One turning vector, and how many steps it has turned:
The counts run from 0 to 111.
[ -4.5 -19.2   8.8  17.2   8.8   1.3 -18.5  13.4 -37.4  -3.1 -15.0  -3.3
  14.9  -9.0 -40.9 -10.0  -7.4  20.8   4.8 -18.2  27.8  -2.7  10.9  26.5
 -10.0  21.4  29.1  -2.9  -3.5  14.3  17.5   3.2 -10.6]	73
[  1.9 -25.0  18.5 -21.2  16.5  10.3 -25.3  37.4 -24.7   6.4   7.2  20.3
   2.1 -35.0 -23.1  15.4  -5.9  26.2  13.6 -17.4  13.6   8.4 -12.8  19.6
 -23.9  10.9  -2.9   3.6  -2.1 -10.3 -10.2   1.6 -10.4]	10
[ -3.5  -2.1  -4.4 -17.6 -10.1  -4.2 -30.0  24.5 -40.2  -0.1   0.1   6.1
  25.0 -22.1 -10.8  12.1 -11.3   2.6  12.5 -25.9   1.6  33.5  15.2  10.3
  -8.5  12.7  21.8  21.9  -2.7  25.5 -14.6 -26.2   0.3]	109
[ -2.4 -11.8  -3.4 -18.2  -8.3  -2.1 -23.2  15.9 -40.6 -10.1   0.5  -1.6
  33.4 -18.5 -24.4  -0.1  -1.9   2.9  12.9 -19.6   6.3  25.6  20.6  11.7
  -4.4  18.0  25.3  12.2   5.3  27.0 -17.4 -27.9   8.0]	110
[ 12.1 -11.3  12.6 -14.3 -11.2  20.6 -24.1  49.1 -13.1  -2.5  -7.2  29.6
   7.7 -24.2  -6.0  15.0 -12.5   1.9  28.7 -10.2  15.7  25.3  14.5 -11.3
 -24.3   1.6  -2.8 -10.0  16.3  20.5 -17.0  13.2   3.6]	25
[-17.5 -19.3  20.2   0.7   8.9   2.1 -19.8  43.3   1.1   6.2   1.4  14.5
   5.7 -30.7 -28.0 -10.1   1.4   7.0  16.6  -2.7  32.3   2.8  -8.8  19.8
 -38.4  25.0  10.5  -2.2  -1.7   0.2  -6.3   8.2  16.9]	83
[ -6.5 -24.7  15.1 -17.0  18.2   3.2 -23.9  39.0 -16.4   0.2   9.6  18.3
  10.7 -21.8 -48.6  -6.5   3.3  17.7   4.2  -6.0  23.0   7.0  -5.4   4.5
 -33.3  28.1  15.2   7.4  -3.4  -2.8   0.9  -7.5   5.3]	8
[ -7.1   2.3  -5.2 -23.9  -7.0   9.2 -24.8  22.7 -36.1   3.5  -5.5  17.6
  23.6 -26.6  -6.6  28.1 -13.4   9.5  14.7 -28.8   4.1  30.6   3.6   6.6
 -12.6   2.2   7.9  25.8  -5.1  12.1 -17.7 -18.9  -1.0]	108
[-14.2  -7.5  -5.8  -4.8  19.3  24.1  -4.5  18.8 -24.4 -11.6  -0.8  10.9
  24.8 -22.1 -41.1  -1.8  -6.9  22.9  -0.2  -1.6  23.4   9.1  -2.3  19.3
 -29.1  39.3  19.0  23.6  10.5   2.4  19.8  18.0  -2.8]	0
[-11.4 -10.7  11.3 -16.7 -22.0  20.8 -17.7  12.8 -13.3  -5.5   4.2   2.6
  23.0   0.9 -25.9  12.1   0.7 -10.6  -1.9 -24.1  27.0  19.5 -12.1   8.4
 -26.6  31.9  31.9  -2.5  -6.0  11.4 -16.9 -26.7  34.1]	45
[-16.7  -1.0   0.4 -23.3  -0.7  -0.4 -20.2  28.1   4.2  -0.5   4.4  31.6
  24.7 -15.6 -21.4  17.4 -15.3   8.1  23.7   2.2  26.6  25.8   6.3  -6.4
 -27.5  27.3  12.4  14.1  19.4  18.5   7.3  10.9  15.0]	98
[-19.1  -4.9   9.1   9.3   2.8  22.8 -19.6  16.8 -25.2  -6.5 -13.9   7.1
  13.8  -4.0 -45.5  -7.0  -0.1  16.5  -5.8 -17.0  33.9   7.1   8.0  -2.0
 -30.2  21.0  30.5  -8.9  -1.6   8.5  29.8   1.8   2.3]	67
[-16.4   5.0   5.1  -8.5 -12.7  33.2  -7.9  15.8 -23.8   2.9   0.6  -9.3
  15.9  -8.5   4.1  29.1  12.5  20.0   4.3 -23.9  18.2  33.7  -9.1  13.4
 -42.1  19.1  10.4 -15.9  -7.3   2.4   7.3  12.0  26.6]	54
[ -6.7  -4.3   9.0  18.4 -10.6  41.0 -17.5  25.6 -24.9  -7.2 -14.9  11.2
  10.8 -21.3  -8.1  14.6   2.0  19.3   1.0 -36.2  19.1  22.9  10.9  12.5
 -19.7   6.3   9.9 -24.2   3.7   6.0  28.8  13.6 -18.6]	63
[  1.9 -17.8  11.6  -3.1  19.1  11.8 -22.1  27.7 -33.0  -4.8   1.9  12.4
  10.5 -31.8 -25.7  -3.3  -7.3  24.1  -5.3 -17.1  19.0  11.0  -8.0  27.8
  -0.1  28.3  18.8  20.0   7.5  16.3   2.7   1.5 -37.8]	5
[-13.5  -9.6  12.9   1.3   3.6   3.4  -8.3  24.1 -19.9  14.3 -10.7  15.5
   3.7 -20.9 -26.3  -0.1 -14.8  26.4  13.0 -16.2  31.3   0.5 -13.8  25.4
 -37.5  31.9   6.3  13.9 -16.0  -3.1  13.5  11.2  10.9]	76
[  1.2  -7.4  -0.3 -12.8   1.4  11.3 -31.5  21.9 -16.8  -1.8  -1.1  35.3
  27.3 -29.4  -9.1  24.9 -17.0   7.5  25.3 -20.6  12.8  27.7  13.7  10.9
   5.7   4.5   6.1   6.8  21.1  24.6  -3.3  -1.2 -16.7]	101
[ -6.9 -10.2  14.0 -22.4   7.1   8.8 -15.8  36.6 -18.5  -7.4  -1.9   9.0
  15.1  -8.7  -9.5   1.1  -9.2  12.4   9.7   8.6  32.0  16.7  -5.6  -3.1
 -17.7  27.0   6.7   6.5  35.9  43.1 -18.9  20.3  21.1]	22
[ 16.5 -18.8  20.0  -9.4   2.3  -7.5 -24.0  55.2 -23.3   5.0   4.2   7.2
  11.0 -25.0   0.9   2.1  -2.9  17.3  22.9 -12.1  13.5  24.2  16.1   9.9
 -11.7  14.6   0.3 -10.2  15.6  29.8 -15.3   2.7  -0.7]	19
[ -4.9   6.1   2.7 -15.3  -3.5   4.1 -28.6  34.2 -24.3  -9.9 -13.2   8.4
  16.3  -7.2  -9.0   4.3 -11.8   1.3   9.0  -3.4  31.8  31.3   7.2 -13.7
  -5.6  12.6  23.6   9.4  18.6  51.6 -25.6   4.8  -5.0]	28
[ -1.3 -20.8  16.4 -32.7  17.3  -0.3 -14.1  36.2 -23.8   4.0  10.8   8.8
  12.4 -22.2 -15.9  15.1  -2.6  31.8  19.4   1.2  23.9  12.0  -9.9  11.3
 -36.3  21.4  -5.4   2.5  12.3   9.7 -15.8  21.2  21.0]	16
[-17.5  -2.9  -3.8 -20.3  11.8   2.6 -16.7  19.4  -1.5  -8.5   9.9  24.6
  28.3 -12.9 -23.1  19.2 -13.5  14.0  22.5   6.4  32.8  23.9   3.1   4.1
 -18.2  26.5  17.2  15.9  30.0  26.5   1.7  20.3   6.2]	97
[-15.7   6.2  13.2  15.7   3.1  26.6 -17.3  15.8 -33.1  -5.9 -14.5  -3.6
  11.5  -7.5 -12.8   3.8  -0.2  21.6 -16.3 -24.2  30.6  21.3  -1.5   9.1
  -8.8  20.6  29.7   0.2   2.9  26.3  23.5   5.5 -24.5]	65
[-16.1 -11.6   8.5  -1.4  16.4 -10.1 -29.8  33.2  -5.5  -8.1   9.4   4.4
  21.3 -20.4 -32.1  -1.1  12.8  10.7  22.3   8.9  39.6  12.7   8.3  10.7
 -19.4  17.8  22.3  -8.4  11.6  20.0 -16.5  14.0   4.1]	89
[-12.2 -14.0  12.5  -1.5  12.9   7.4  -6.3  12.9 -28.2   1.4 -14.6   9.3
  11.4 -14.6 -36.7  -0.2 -12.1  27.1  13.4  -8.8  36.4  -6.1 -14.0  29.6
 -30.1  31.0  15.2   9.2  -2.4   1.3  13.5  17.4   9.6]	75
[ -7.2 -22.0  10.8   6.6  10.3   5.1 -12.5   8.7 -32.0  -4.7 -15.2   3.9
  19.3  -9.6 -44.0  -4.2  -7.1  26.6   7.3  -7.7  32.6  -6.7  -3.9  31.6
 -18.3  23.4  21.5  -0.5   1.4  13.1  15.1  15.0   2.1]	74
[-10.3   3.6  10.9   1.5 -14.2  13.5 -25.7  19.7 -31.5  -0.5   5.2 -24.1
  23.1  -4.0  -1.5  11.2  17.2   1.9  -8.2 -30.8  26.4  38.1   2.2  19.5
  -8.2  18.1  33.2 -14.6  -5.2  25.8  -9.3 -18.4  10.7]	50
[  4.5 -12.1  17.3 -21.7  21.6  -0.6 -27.3  42.1 -31.5  11.0   4.6   7.3
   2.0 -32.3 -13.2  12.9  -4.3  32.3   8.8 -21.6  19.5  17.4 -10.0  20.8
 -18.8  14.5   1.4  15.3  -0.6   5.5 -14.6   0.4 -20.3]	11
[  3.0  -5.4  -7.5 -27.2 -20.8  17.4  -4.2  11.0 -13.5  -5.4 -11.6  17.0
  21.3   3.4 -29.0  29.3 -18.9   3.1  14.2 -13.7  28.6  21.4 -11.1   9.4
 -27.1  34.3  20.3  15.8  -6.6  20.7 -13.9   3.1  29.0]	38
[ -1.4 -28.9  16.6 -21.9  14.3   9.7 -23.4  38.5 -21.0   2.5   9.8  22.6
   4.1 -29.9 -37.8   9.1  -1.5  21.4  12.0  -7.2  19.9   1.6  -3.9  11.2
 -31.4  16.4   4.0   0.0  -0.1 -13.5  -3.1  -1.2  -0.7]	9
[ 20.2  -4.2  -8.3  -9.9 -16.8   1.4 -25.3  18.7 -26.4  -7.4 -10.4   5.1
  21.6  -3.7 -25.5  15.2 -10.2  -2.3  17.7 -18.9  19.7  29.1  22.8   5.8
  -0.9  23.6  28.1   4.7  -1.6  41.5 -15.4  -9.6  -0.3]	35
[ -2.4 -13.8  13.2 -13.0 -23.8  36.0 -23.2  13.9 -19.7  -0.5   0.3   8.0
  12.9 -18.1 -11.7  34.9   6.9   0.3  13.0 -35.2  18.6  23.4  -7.6  20.6
 -23.0   8.8  10.4 -17.4  -8.8  -3.2 -14.1 -10.3  21.0]	47
[  0.0 -11.4   2.8 -13.0  -5.5   6.8 -25.7  34.0  -5.7  -0.3   3.2  42.0
  23.7 -33.4 -13.2  24.8 -15.9   5.9  31.5 -15.5  13.5  25.6  22.6   3.6
 -10.5   4.5   2.8   3.4  16.4  14.7   3.4   1.9  -7.0]	100
[ -8.4  -7.4  -6.3 -32.1  -6.6  17.5 -26.1  17.0 -29.7  -1.6  -4.2  29.1
  25.0 -28.2 -17.3  35.6 -16.9   8.3  24.1 -26.7   6.6  21.1   4.5   7.7
 -16.3   2.3   0.3  19.7   0.6   3.7 -11.2  -6.9   4.3]	107
[-14.2  -5.1  19.0   3.7  13.2  -0.3 -29.1  43.5 -15.9   9.7   3.6   6.6
   2.8 -38.7  -0.5   9.1   3.6  20.4  20.3 -11.1  34.0  15.4 -10.9  27.6
  -9.6   9.3   4.0   1.3   0.2  14.2 -20.8  17.9 -21.8]	86
[-10.4  -4.2   9.5 -15.3 -17.4  18.3 -14.9   6.5 -18.6  -5.7   2.4  -3.4
  20.9   3.3 -17.3  11.4  -2.0  -7.7  -7.8 -20.9  30.7  25.3 -17.0  19.1
 -13.4  32.3  36.3   7.3   0.5  29.4 -19.3 -18.9  22.9]	44
[  7.5  -5.4  12.0 -18.5  -3.3  23.1 -24.0  42.7 -25.3  -7.6 -12.8  20.2
   9.4 -25.0   2.1  19.2 -11.1   7.7  24.7 -14.0  19.8  27.2   9.0  -1.2
  -5.3  -0.3   1.3  -3.9  20.2  31.7 -17.4  18.1  -9.3]	26
[ 13.8 -20.3  20.5 -13.2   4.1  -1.0 -24.3  39.9 -25.1  -7.1   8.3   2.1
  16.5 -20.7  -1.0  -0.4  -0.6  15.5  15.4  -6.5  21.4  18.5  14.8  14.8
  -0.9  15.2   5.4  -8.1  30.3  40.4 -20.4  13.3  -0.9]	20
[  7.7 -21.1  10.3  -4.4  10.9  19.5 -19.6  35.8 -31.1  -4.4   0.5  20.6
  11.8 -36.0 -20.5   0.4  -7.0  20.0   5.3 -26.1  11.0  12.5   7.5  27.8
  -5.0  22.9  10.7  10.2   2.1   4.5   9.4  -1.1 -35.9]	4
[  2.6  -6.5   7.9 -15.4 -16.6  24.9 -17.7   3.5 -27.2  -9.1  -3.8  -3.2
  22.0   1.9  -9.3  18.3  -7.6  -1.8  -3.8 -27.4  25.4  22.1 -14.7  28.0
   5.8  28.2  31.8   9.2   0.4  28.6 -23.7 -12.5   7.4]	43
[-14.7   3.6   2.0 -11.3  10.4  -6.9 -23.8  40.1  -4.9  11.8   4.6  18.2
  13.0 -31.1  -4.1  27.0  -1.5  23.5  33.7  -1.0  28.4  32.1   2.0   1.8
 -30.6  12.0  -0.1  -0.2   3.7   7.8  -5.4  22.4  -2.8]	92
[ 18.1 -10.7   0.5 -12.3 -31.0  15.8 -15.4  24.4 -12.1   3.9  -6.5  20.1
  18.4 -13.6 -12.1  25.0 -13.2  -3.4  19.9 -39.0  12.5  34.2   4.7  10.6
 -17.7  24.9  15.5   3.1 -15.4  10.3  -6.6 -18.6  14.8]	40
[-12.7   9.9   6.5   4.9 -18.9  25.1  -9.8  27.2 -18.6   5.0   2.5  -7.1
  12.4 -13.5  10.6  23.2  13.4  18.5   3.0 -32.5  13.3  40.9  -1.3  13.1
 -36.4  19.6  12.4 -20.7 -12.9   2.1  14.3   5.9  17.2]	55
